Rotation paths and how fast each direction turns (degrees each step)
Each turn is a multiple of 5 degrees from 10 to 175, or 0.
Each row of a path follows its step; steps can be skipped.

step 0: [ -5 -12 -11  16  12 -10   1   1   8  16 -10   6   1   8  12  -9  17  -4
   5  -7  11  -1  -5  -5  -8   2   0   6   5   3  -3  12   9   6 -21   7]
step 1: [  3   9   2   9   5  -3  10  -3  -4   4   5 -10   0  -6  21  -4  -6   5
  12  -8  13  -6   5   8 -20  -1   4   3  -1  -5 -18  -4  23  -6   2  -8]
step 2: [ 17   3   8  19  10  -6  -1 -12  -9 -11   3  -7  11 -11  14 -14  -1  -5
  -3   2   1  22  -9  14  -3   4 -10  -8  -5   2   7  -6   0   3  -1  -3]
step 7: [ -2   5  -9   3  -9   2 -15 -11  -9  -1 -15  -9  -5  -4   3 -10  -6  15
 -10   9  -2  11  -8   9   2   6  -6   1  18   1  -6   1  17  -1 -20   5]
step 9: [ 13   8   0  14   3   2  -2  -2 -13  -7  -5  13  -3  18  -9   8  -1   2
  15   8   0   7  -4  -4  -6   9  -3  -5 -20  11 -18   0   3  11  -8  -5]
step 11: [  4  -6 -12  10   2 -13  14  -4  11 -13 -10  -4 -16  -4 -10  -7   2  -6
  19  11   5  -7  -7   9   3 -10  -9  -1   1  -4   9  17   3  -7  -6  -3]
step 14: [ 10   7   0   3  -3 -14  -3  -8  -5 -24  -7  -5  -1  12 -11   6 -13   3
 -15  10   1   9  -5   3 -10   7 -15   1  -6 -15   2  -3  -4  -2  14   4]
step 16: [ -8  -4  -7   1  -8  14  -8   4  -2  -9  -9  -2 -18  -8 -12  12  -4   3
  13   4   4 -11 -12   8   1  -6  10  14  -9  -2 -19   5   4  -1   9  15]
step 19: [  7   6   0  -8  -7  -8 -10   3  -9   4  -6 -12 -16   5 -12  -3 -15   5
  -2   3 -10 -11   7 -21  -3   9  -3   2  10  -7  -9  16  10 -15  -2  -2]
[ 3 -3 -2 -1  1 -5  0  0  3 -6 -2 -2  4  2  2 -2  4  1  0  1  2  0 -3 -4
  5 -2  2 -8 -4 -3  0 -1 -4  1  1  0] => 120
[ 4  0 -8  3  2  1 -1 -2  0  1  1  2 -2  0  4  0  1  4  3  1  0  3  4  3
 -1 -3 -5 -3 -1 -1  1 -5  4  3 -4  0] => 10
[-1 -1 -1 -1  3  2 -3  2 -6  0 -1 -3 -2  1  3  1 -5  6  1  0  2  0  1  0
  0 -6  7 -4  5  1 -3  1  0 -4  2  1] => 120
[ 2  0  1  1 -5 -7  3 -3 -6  4 -1  0  3 -4  4  5 -4  1 -4  1  0 -1  0 -3
  0  1  0  0 -3  1  2  1  3  1 -2  4] => 60

step 0: [ 14  10  14   6   2   6   6  -2   2   7  -8   7   4  10   3  17  -4   8
  -3   4   3  -9   9   1 -11   0  -4  -7  -6  18   4  13  13  11  -1   5]
step 2: [ 15   4   6  10  14 -10  -3  -2  10   4   6   1   1   8  -4   9   0   0
  -7   2   4   1  -4 -12   5  -2   3   3  12   6   6 -20 -13  10  -3 -19]
step 10: [ -3 -13   7 -13   2  11   4 -10  -9 -10   1  -1  -5   1   0  17 -11  -3
   2  -8  -5  -1   0  -2   4 -19  -8  -6  -8 -11   2   5   5  18   5  -7]
step 11: [ 13  -4  -4  -5   7  -5 -22  -6 -16  -6   4  -3 -14  -2  -4  15   6  -3
   8  -6   5  -6  -5  -2   6   8   2   8   1  12 -16   8   0   4  -8   1]
step 13: [ -1  -3  -2  -7  15   6  -5   3  -5  16  -1   4 -13  -2 -11 -15  -7  -1
   1  -5 -16  -7  -4  -5  20  -1  -2   1  11  -7  13   3   6   9  -4   6]
step 14: [  1  -5  -4  -6   4 -13  -1  18 -21   3   5  11  10 -15 -13  -2   3   1
  -8   1   5  -8   1   5   1   5  -4  14  -4  -9  -5  -2  12  -9  -1   0]
step 15: [  6   9 -12  -5   8   5  -2   8   4  -3   9  -9   0   3  12  -4   3   5
 -11  14  -6  -2   4   5   4  -4  -4  -2 -13 -24   1   7  -5 -11 -16   7]
step 17: [  0  -6 -18  10   4  10   1  -5 -18   0  -5  -3 -18  10  -8   1   9  -5
   3   2  10  -2  15   8 -13   2   0   1 -10  -2  -3 -14   3 -10   1   0]
step 19: [  3   2   9  -5  14  10  21   1   2  -3 -11   4  -4  -1   4  -3   1  -4
  12  -3 -16 -12   0 -17  -5  -4  -3   3   1   7  -7 -14  10  -6   3  12]
[-3  1  0  0  3 -5 -4  0  1 -2 -4 -4 -2 -5  0 -3  5  6  2 -2 -6  0 -5  4
 -3  0  1  0 -1  2  0  2  1  3  1 -1] => 145
[ 0  4 -3  2  2 -4  6 -2 -3 -1  3  0  2  0 -5  1  3 -7  0  0 -3  0  0  3
  0  1  5  0  0  2 -3 -2  3  6 -3  1] => 125
[ 2 -3 -1  1 -2 -5  2  4  0 -2  3  2  0 -5  2  1 -1  2  0  1 -1 -4  5 -5
 -5 -2  3 -3 -3  2  2 -2  3  1  6  1] => 155
[-3  4  2  0 -2 -1  0 -3 -5 -2 -1  5 -2 -1 -2  1  2 -2 -1  2  0 -6 -4 -2
 -2  5 -2  2  0  2  0  2 -3 -5  4  4] => 135
[ 2  4  1  5  1 -4 -5  2 -2  1  1 -1  2  1 -3  2 -3 -1  0 -1 -2  0 -2 -4
  3 -2  3  7 -1 -3  6  4  2 -1  0 -2] => 35
[ 0  3  3  6  0  3 -2  0 -1 -2 -1  2 -4 -1  4  7 -3  0  3 -3 -2  0 -2 -2
  0 -4 -3  2  4  1 -6 -4  1  4  0 -2] => 40

step 0: [ 19 -12  -1   4  -5  -4  -4  -9 -11 -13  12  15  -8 -12 -12 -11  -3 -10
  11  12   2  -2   1  -9  14   3   5 -12  -9  -4  -6  -7   7  11   5  -8]
step 2: [ -6   1  -4 -11  -5  11   3   6 -22 -13 -16 -13  -2   5  -5 -11 -13   5
   1 -13   7  10   7  -3   1  -6   0   5 -10  -5 -14  -3   7  14   3 -13]
step 3: [-18   2  -1  -7   8   9  22   8 -17  -8  -1  -8  -5   4   1   0   5  -7
  -3   8   6  13   0   0  21 -14   1  -2 -10 -12   7  -6  -4   4   7   3]
step 4: [ -3   6   5  -9   4   1  -2  -1  11 -10   8   2 -14  -9 -15  -9 -11  -6
   6   0  -7  13  -2   4  27 -17 -10 -12  -4 -10   8  -2   3   2   8   1]
step 7: [ -2   5  -6  12   6  14  19  -3 -18 -11   7  -5 -11  -5   8  -1  -1   7
   6 -13  12  -3   9  -8  -9 -11   5 -11  -1  -3  12  -6   5  -6  16   9]
step 10: [  2   4  10  -3   6   5 -15   2   1  -8  -1   5 -10   5 -18  -2   5   4
 -15  -5  -1   7   9 -28   0  -7  -4   5  -8   9  16   4  -6  12   9 -10]
step 13: [ 18  11   6  -4  -1  -5   7   7 -10 -11  10 -10  -9   8   0  -2 -20  -8
  18  -7   9   9   6   0   8   4  13 -11   6   7  -4   5  -7   9   6 -11]
step 14: [  4  11   7  -8   0   7   9  18 -12  -4  -6 -13  -7  -4  -7 -11   9 -12
  -5  -1 -13  11  19  -8   0  10   4  -9   2   1   0  -1  -8  18   5 -13]
step 15: [  3 -18  -1   7  11   2  14   2 -10 -11  -9  -4  -2  -8 -18  -4   8   1
  -5   5  -1   9  10  -3  14   1  -8 -20 -10  -8  -5  10   7   8  12  -8]
[-3 -2  3 -3  4  1  1  7  0  2  3  3 -2  1 -4  2  1 -3  1 -1 -3 -1  6  4
  6  2 -2 -2  3  3  2 -2 -2  1 -3  1] => 70
[ 0  0 -1  6  5  2  7 -2 -3  2  1  4  2 -2  0 -3  3  5  1 -1 -2  1  0  1
  1  0 -4  4 -1 -5  3 -1 -3  1 -1 -4] => 90
[ 8 -1  1  3 -3  6  3  1 -2  3  1 -2 -3 -5  2  2  2 -3  5 -1  0  1  2  3
 -4  4  1  0  0  3 -1 -3  4  0  2 -1] => 55
[ 5  0  2  3 -4 -3  0  3 -5  0  2 -4  4  3 -3 -2 -3  3 -2  6  0  1  0 -1
  2  7 -2 -2 -1  1  1  1 -3  2 -1  0] => 25
[-2  0  0 -2  6  6 -1 -1 -4 -1  3 -4  1  1 -1  3  2  4 -1  1  1 -1  0  3
 -4  1 -2 -3 -7 -2 -2  3  2  1 -1  6] => 85
[-3 -3 -6 -1 -5 -2 -2  2 -1 -1  0  0  0 -5  5  1  3 -4 -2  1  1 -3  4  3
  0  2 -2  1 -4 -4 -3  2 -4  4 -3 -3] => 120
